In the data rows, the value 50 means zero.
Here are some points, each followed by its number:
  44  42  42  52  44  40  51  69  39  33  49  49  52  58  44  55  57  42  45  57  57  50  58  57  46  61  56  63  51  54  47  50  32  41  44  54  49  40  52  65  49  38  32  49  49  59  53  37 0
  50  45  61  38  35  62  52  39  45  50  52  30  24  41  66  51  56  66  78  41  47  40  29  36  66  29  42  79  43  37  79  55  48  65  34  33  64  24  83  42  60  40  52  57  71  72  20  54 1
  50  41  41  42  63  52  48  44  53  41  52  46  50  33  54  57  43  52  66  54  41  45  43  47  54  40  48  45  52  56  56  40  52  49  60  42  51  46  47  57  46  44  48  60  40  46  37  62 2
  60  51  51  60  50  52  75  43  36  31  49  49  52  73  60  56  36  49  58  56  56  39  44  57  63  46  44  58  49  49  75  53  47  48  10  42  64  29  73  55  62  44  59  51  68  71  44  28 3
  61  53  42  42  61  59  58  39  45  39  57  45  56  32  48  65  56  61  64  56  43  43  41  48  46  41  49  44  41  42  65  47  48  52  40  34  34  51  62  66  47  49  57  63  49  54  34  53 4
  71  73  39  66  64  53  51  95  35  35  44  62  45  54  36  63  53  35  48  62  59  61  62  59  36  37  68  45  46  78  29  48  34  51  45  67  50  58  72  52  32  27  52   6  48  57  61  28 5
  48  44  65  40  41  49  51  32  52  65  54  34  39  51  57  36  41  48  47  49  48  58  52  51  51  54  40  62  39  53  56  67  51  36  65  34  63  43  52  46  54  39  50  75  63  43  36  62 6
  42  45  67  45  40  50  55  24  53  57  43  39  64  30  71  51  57  70  68  56  49  41  40  30  60  52  46  72  42  31  59  52  64  52  52  18  64  39  50  49  73  55  53  76  66  69  47  67 7
  50  70  46  57  61  54  43  40  47  47  42  69  85  36  48  58  45  56  88  51  60  46  61  42  31  54  55  25  42  54  57  44  64  43  85  52  53  74  31  46  42  66  68  48  42  50  59  67 8
  54  28  59  39  42  43  49  36  60  54  46  52  47  32  44  53  50  51  56  47  43  39  36  55  57  48  45  54  55  21  46  37  52  49  42  46  52  52  47  40  48  49  52  61  62  48  54  65 9
  62  45  50  53  56  56  65  73  48  44  61  51  54  54  38  58  32  27  30  49  52  65  61  74  46  42  56  39  45  62  37  38  35  44  43  71  57  49  54  50  47  17  46  42  61  49  47  30 10
  44  41  59  50  42  47  54  31  53  61  61  46  53  31  50  49  50  41  41  57  34  34  40  56  57  59  54  68  69  40  50  41  58  41  38  34  56  35  49  54  66  51  45  63  42  62  31  57 11
  55  55  26  76  60  31  22  99  47  50  57  37  49  70  20  40  62  36   8  75  43  51  57  79  45  67  67  58  51  63  21  48  35  40  33  55  47  45  60  58  44  26  36  33  40  48  73  32 12
  64  19  55  39  37  48  58  48  53  55  54  48  27  64  65  54  58  53  75  42  66  46  41  55  68  45  49  63  36  31  46  53  50  49   5  51  52  34  72  24  39  56  46  37  60  59  47  21 13
  40  40  49  43  53  45  37  64  55  58  45  46  45  56  57  39  41  54  32  52  45  49  65  52  46  59  63  63  61  56  28  47  56  40  57  56  62  45  29  39  50  46  48  56  53  48  66  41 14
  43  55  53  58  41  56  55  59  75  51  64  61  43  49  47  52  69  39  48  42  63  59  55  63  45  59  55  22  45  52  31  33  44  55  51  56  31  56  46  43  47  51  37  32  32  44  57  50 15
  56  48  58  51  43  55  69  46  52  59  60  58  38  53  58  50  58  44  41  38  28  53  38  55  37  49  42  37  46  29  44  45  62  50  49  43  48  43  54  39  42  51  64  60  49  41  56  52 16
Which point above is nearest to each new point, looking only along the 3 directions in which the numbered points spread most? Its number follows each.
  49  54  68  46  35  58  52  35  56  70  58  43  51  53  53  42  74  65  75  32  72  29  44  40  44  62  56  72  53  27  66  61  50  49  45  41  46  43  43  33  48  57  47  45  68  63  50  49 9
  46  61  48  53  48  56  36  50  57  63  39  48  44  55  50  43  51  52  33  35  53  40  49  52  49  48  56  50  34  67  38  46  52  55  76  65  51  69  41  42  49  45  46  52  49  44  57  47 15
  41  41  55  51  61  27  75  36  47  50  54  32  61  49  68  51  31  52  63  44  45  35  56  34  62  43  40  63  51  42  66  58  53  50  41  30  59  38  63  68  71  48  48  64  69  60  27  44 9
  58  52  41  48  53  51  43  48  51  61  49  50  60  38  43  47  51  37  41  46  41  47  53  43  45  48  50  46  44  52  52  51  57  46  58  49  46  53  57  43  50  53  40  53  54  51  52  47 16
  42  48  33  53  71  49  35  75  41  50  54  56  64  45  30  50  42  48  37  50  52  74  47  50  30  52  46  40  55  67  32  52  52  46  56  64  57  66  45  53  53  42  65  51  45  38  65  53 15
  27  36  25  51  65  33  26  79  42  46  56  36  52  50  39  35  55  47  21  62  43  66  67  47  27  77  41  43  59  67  48  58  43  49  55  44  35  52  45  64  60  36  28  47  36  50  69  48 14
  40  53  45  48  58  53  44  60  49  41  48  33  48  61  55  36  67  55  41  53  46  58  45  50  65  70  55  52  58  44  63  50  65  57  72  53  40  52  39  42  62  56  49  60  52  49  55  75 16
  55  53  45  59  57  60  44  67  54  33  47  62  59  42  42  52  51  55  48  50  49  64  49  52  48  48  43  35  46  37  58  29  34  52  34  58  45  55  43  55  51  49  68  31  50  69  73  39 15
  70  59  35  67  71  56  49  74  47  44  59  51  47  58  23  45  52  28  38  57  43  62  54  63  33  65  47  48  47  71  40  26  44  55  77  66  35  62  50  57  46  41  42  40  50  46  78  53 15
  71  44  65  52  49  60  65  42  42  56  49  56  36  53  65  56  56  47  70  45  46  38  47  52  48  24  44  47  32  28  69  46  44  59  18  48  72  50  81  40  43  52  57  41  57  57  38  35 3
  39  39  48  56  46  47  32  89  39  47  49  52  33  75  40  39  52  47  21  61  56  58  66  64  60  51  50  36  54  71  31  47  34  53  32  61  45  59  59  68  37  35  50  25  37  49  61  25 10
  51  63  51  60  52  54  58  70  35  45  61  53  41  55  44  61  52  39  47  56  47  53  56  60  51  50  57  36  43  56  36  52  48  57  52  66  42  57  61  51  42  56  55  38  41  40  44  51 15
  56  52  58  41  53  52  47  54  51  49  47  63  42  56  69  36  39  57  40  41  46  51  56  55  51  43  40  46  46  48  44  50  57  50  59  61  66  61  45  29  54  56  59  36  49  50  45  34 16
  54  58  28  72  57  57  49  68  21  28  49  64  58  43  29  65  44  65  59  62  68  46  52  58  46  33  54  40  57  58  66  54  34  49  32  63  62  42  63  71  47  47  47  27  72  65  55  36 10
  51  49  22  64  51  49  29  93  37  51  58  48  40  69  35  48  41  32  23  51  46  58  60  54  59  43  51  51  60  80  47  44  24  44  38  80  47  50  66  61  46  37  44  19  46  54  55  43 10
  51  47  65  46  51  55  52  43  59  49  44  51  37  53  53  55  38  39  41  48  58  43  49  40  57  50  42  53  51  40  42  36  60  52  54  45  55  45  65  38  55  44  50  56  40  45  42  52 16
  47  71  40  48  69  51  39  79  49  56  40  60  78  53  45  53  52  43  24  58  49  76  58  44  41  49  60  38  48  87  50  56  52  54  72  76  51  62  43  63  50  49  54  45  55  63  58  52 15
  37  56  69  46  38  52  64  20  58  63  38  66  56  53  57  44  45  42  56  31  64  57  48  48  40  54  47  33  65  49  43  64  59  43  64  47  54  63  23  47  46  69  53  44  40  29  57  56 2
